In the rows, zero is written as 128.
The rows of X fall into 3 groups, which share some directions, and each row is roughly a mix of its group's hidden directions.
X:
[[135 100 119 120 161 137 146  64 117 118 115 111]
 [115 114 104 114  98 134 152 146 170 119 168 158]
 [159 120 142 121 173 131 124  99  84 130 106 101]
 [163  96 152 108 148 159  86 140 104 128 117 136]
 [136 182 131 168 109 145 137 123 123 126 131  85]
 [115  98 115 142 153  79 138 132 147  94  93 127]
 [168 108 115 113 150 173 111 131 106 163 118 144]
 [156 142 145 142 176 124 114 115  88 150 107 105]
 [146  94 134  89 118 151  94 116  98 134 163 138]
 [110 162 128 171 137 133 144  94 143 115 130  84]
 [109  90 126  99 135 109  91 137 129 103 121 174]
 [134 104 115 120 155  73 117 157 141 105  98 134]
 [137 137 160 156 163 109 100 126  95 133  90 109]
 [113  92 116 113 152  85 105 139 143  94 103 143]
 [138  94 133  94 120 125  98 173  97 136 114 153]
 [ 96 144 134 123  85  99 136 116 120  97 166 105]
 [133 132 150 149 158 125 104  99  93 129  85  98]
 [142 108  97 125 154 148 151 137 152 178 116 156]
 [125  77 119 103 142 104 100 139 121  97  98 147]
 [119 102 104 108  95 141 156 134 163 111 161 157]
 [131  89 114 109 152 125 162 154 168 156 117 141]
 [129 119 119 146 187  99 145 107 154 121 104 110]
 [169 152 131 121  90 152 139 151 105 160 154 126]
 [112 163 152 163 135 103  90 163 119 130 114 110]
 [141 159 141 140 151 157 100 125 133 177 133 162]
 [ 88  97 129 120 145 137 117  78 142 110 148 156]
 [102  92 122 102 120 107  94 138 132  97 130 170]
 [122  77 107 111 116 105 165 146 134  95 116 111]
 [104 143 124 134  80 122 120 176 157 121 144 152]
 [ 98 154  99 157 128 107 164 101 160 147 138 136]
 [136 155 142 142 111 181 146 102 109 157 147 108]
 [ 92 150 136 166  94 112 106 151 148 149 103 136]
 [142 162 171 138 127 142  86 142 104 105 105 116]
 [120 119 107 113  86 144 145 153 159 115 167 156]
 [158 114 126 117 169 143 141  78  96 134 124 108]
 [107 150 133 139  88 118 113 184 151 130 142 147]
 [101 157 111 165 133 102 169 124 162 127 109 119]
 [104  97  93 115 114 103 166 109 148 133 163 131]
 [115 157 125 154 132 149 153  74 153 126 152 109]
 [132 147 158 153 154 120  93 124  97 134  86 103]
 [119 109  93 108 105 141 163 116 162 120 168 146]
 [151 166 132 156 128 159 162 115 126 162 144 100]
 [127 176 142 151 103 134 104 118  86 103 131 106]
 [105 154 109 158 137 105 171 129 170 141 109 131]
 [136  84 115 119 138  87 130 162 128 107  90 143]
 [112 185 154 163 117 114 120 128 122 101 113 106]
 [170  93 124 110 139 156 101 138  87 119 106 129]
 [140 118 101  86 122 152 160 106 133 119 176 124]
 [152 136 155 143 170 126 105 119  86 133  99 105]
 [124 118 111 136 164 122 137 105 172 166 126 166]
 [113 125 143 106 110 175 127 109 114 165 169 143]
 [ 95 149 138 151  92 112 106 173 154 131 119 141]
 [ 93 142  97 145 111  94 170 104 152 126 146 125]
 [110 178 118 165 141 117 153 124 161 156 116 138]
 [125 175 131 175 127 124 140 129 130 120 115  79]
 [135 151 152 149 163 114 103 117  97 147  90 102]
 [146 168 168 141 137 146  91 152 112 121  99 123]
 [119  87 126  87 114 118 111 137 128 120 136 183]
 [126  86 114 110 159  98 103 123 135  91  95 132]
 [127 165 143 123  77 155 125 149 109 153 158 130]
 [134 103 118 119 156 140 146  61 117 116 119 111]
 [104 145 126 143  88 123 115 178 160 123 139 152]
 [133 104 100  93 105 149 163 102 137 112 164 137]
 [120 155 148 150 117 110 101 189 140 141 120 143]
 [143 171 135 162 127 154 153 114 122 147 127  83]
 [150 105 125 107 163 145 143  74 104 121 120 108]
 [135 187 153 138 129 147  90 120 118 154 136 144]
 [ 99  98 104 113 105  93 160 115 141 114 165 124]
 [108 128 113 128  88 128 135 167 169 119 156 158]
 [157 115 128 114 165 145 140  78  94 135 123 106]
 [104 111 116 152 160 108 149  89 158  99 111 115]
 [110 161 122 165 153 101 137 118 158 108 114  90]
 [134 172 142 134 129 152  91 111 119 165 149 156]
 [142 116 115 151 183  97 149 126 149 123  97 111]
 [106 174 154 124  97 121 106 119 122 135 176 134]
 [121 153 137 138 100 114 112 194 140 140 141 146]
 [150  91  96 131 142 131 154 135 117 106  79 108]
 [105 151 126 143  90 118 117 180 156 130 144 149]
 [113 193 156 156 117 116 119 133 125 109 117 109]
 [103  94 123  98 136 138 109  92 143 118 156 168]
 [105 101 114 135 158  77 126 135 154  97 105 133]
 [161 105 131 134 159 147 120 149 120 115  69 121]
 [112 132 118 160 163  96 135 110 150  97 102  94]
 [136 107 113 120 157 142 151  61 120 125 129 112]
 [157  96 123 106 169 134 149  88 103 111 132 114]
 [ 83 113 126 131 152 112 132  81 159  99 121 128]
 [133 173 133 121 149 114 110 184 138 123 158 123]
 [143 164 174 139 135 142  86 146 112 113 103 121]
 [116 190 156 155 115 117 118 131 120 104 115 105]
 [133 104 114 135 159  77 131 142 143  99  88 123]
 [140 171 143 140 148 153  98 121 129 173 135 156]
 [139 101 105  89 100 149 161 126 141 115 163 149]
 [136 102  93 126 156 143 156 120 157 172 118 149]
 [143 182 134 149  89 155 132 120 116 127 139  96]
 [124  84 117  96 117  91 116 154 131 108 125 166]
 [127 172 134 154 119 149 163 106 142 157 161 112]
 [127  84 121 105 138 105  93 152 116 100  99 150]
 [ 96 143 126 141  86 114 119 172 164 127 137 149]
 [162 134 153 130 141 157  91 144  95 113  91 116]
 [133 134 111 105 101 137 144 170 157 129 171 158]
 [151  98 122 118 123 102 118 177 107 113  86 138]
 [146  62 103  95 120 135 132 129 105 115 134 127]
 [159 111 149  95 136 162  82 132 102 142 136 143]
 [125 176 178 137 127 135  84 134 124 133 141 135]
 [117 152 119 164 155 113 140 102 156 105 108  87]
 [105 103 108 133  88 140 145 135 175 119 139 163]
 [ 93 117 132 146  82 115 116 162 158 109 112 150]
 [159 122 144 120 179 134 123 101  88 129 115 100]
 [107 127 100 115  82 133 149 144 165 126 162 151]
 [109 158 118 162 145 106 162 129 171 138  99 130]
 [124  81 113 103  99 112 149 143 113  87 128 106]
 [138 121 130 102  96 145  96 117  80 122 169 129]
 [123 173 136 145 127 166 131  86 135 142 160 110]
 [107 153 152 169 124 111  89 166 133 132 103 124]
 [130 114 142  93 102 165 125 127 108 162 158 161]
 [117  96 114 136 149  78 130 147 143  95  92 133]
 [121 107 140  93 106 161 130 125 114 163 163 162]
 [111 115 130  86  94 133  85 148 119 120 149 158]
 [142 102 121 118 163 139 143  67 112 121 112 110]
 [ 99 138 136 140  81 114 112 173 155 120 122 151]
 [113 127 144 104 114 172 125 111 117 168 171 143]
 [120 134 134  96  80 135  92 162 111 131 154 147]
 [124  74 110 122 131 106 159 130 134  89 110 103]
 [159 159 149 138 151 166  96 141 114 149  96 134]
 [116 124 110 114  85 131 143 160 160 114 165 156]
 [165 137 143 135 156 164  95 137 111 138  86 133]
 [106 145 132 142  88 116 114 184 151 126 139 149]
 [127 147 121 166 160 105 134 115 141 103  98  84]
 [159 124 145 129 183 124 125 105  91 143 109 106]
 [140 178 132 166 121 143 157 126 131 147 132  87]
 [127 139 109 105  90 130 141 167 145 115 176 147]
 [111 145 125 134  92 123 121 183 160 125 152 154]
 [132 152 143 124  92 177 141 115 110 161 159 126]]
One row of each group comes first, with its name. Which group is each row after those in?
[129 139 115 159 157  84 128 137 148  96  94 104] : M
[160 119 148 132 161 151 109 156 126 126  74 128] : N
[102 146 130 141  79 126 114 176 153 133 141 146] : J

[107 104 104  99  87 137 154 109 154 100 148 141] : J
[115  89 115 102 141  88 107 142 145 102 121 164] : M
[ 90 133 119 154  88 114 124 160 168 121 138 151] : J
[140  61  96  96 131 133 145 125 126 136 140 137] : N
[125  86 121 107 152 101  98 138 125  97  90 142] : M
[147 160 140 147 110 175 148 116 106 159 143 105] : M
[140 164 143 141 158 153 110 131 140 181 132 152] : N
[ 93 107 128 108 118 144 108  86 138 106 154 165] : M
[107 127  97 113  82 133 149 140 165 120 160 148] : J
[124 165 142 133 111 117 102 194 137 133 131 138] : J
[167  95 108 108 146 168 112 126 105 155 118 145] : N
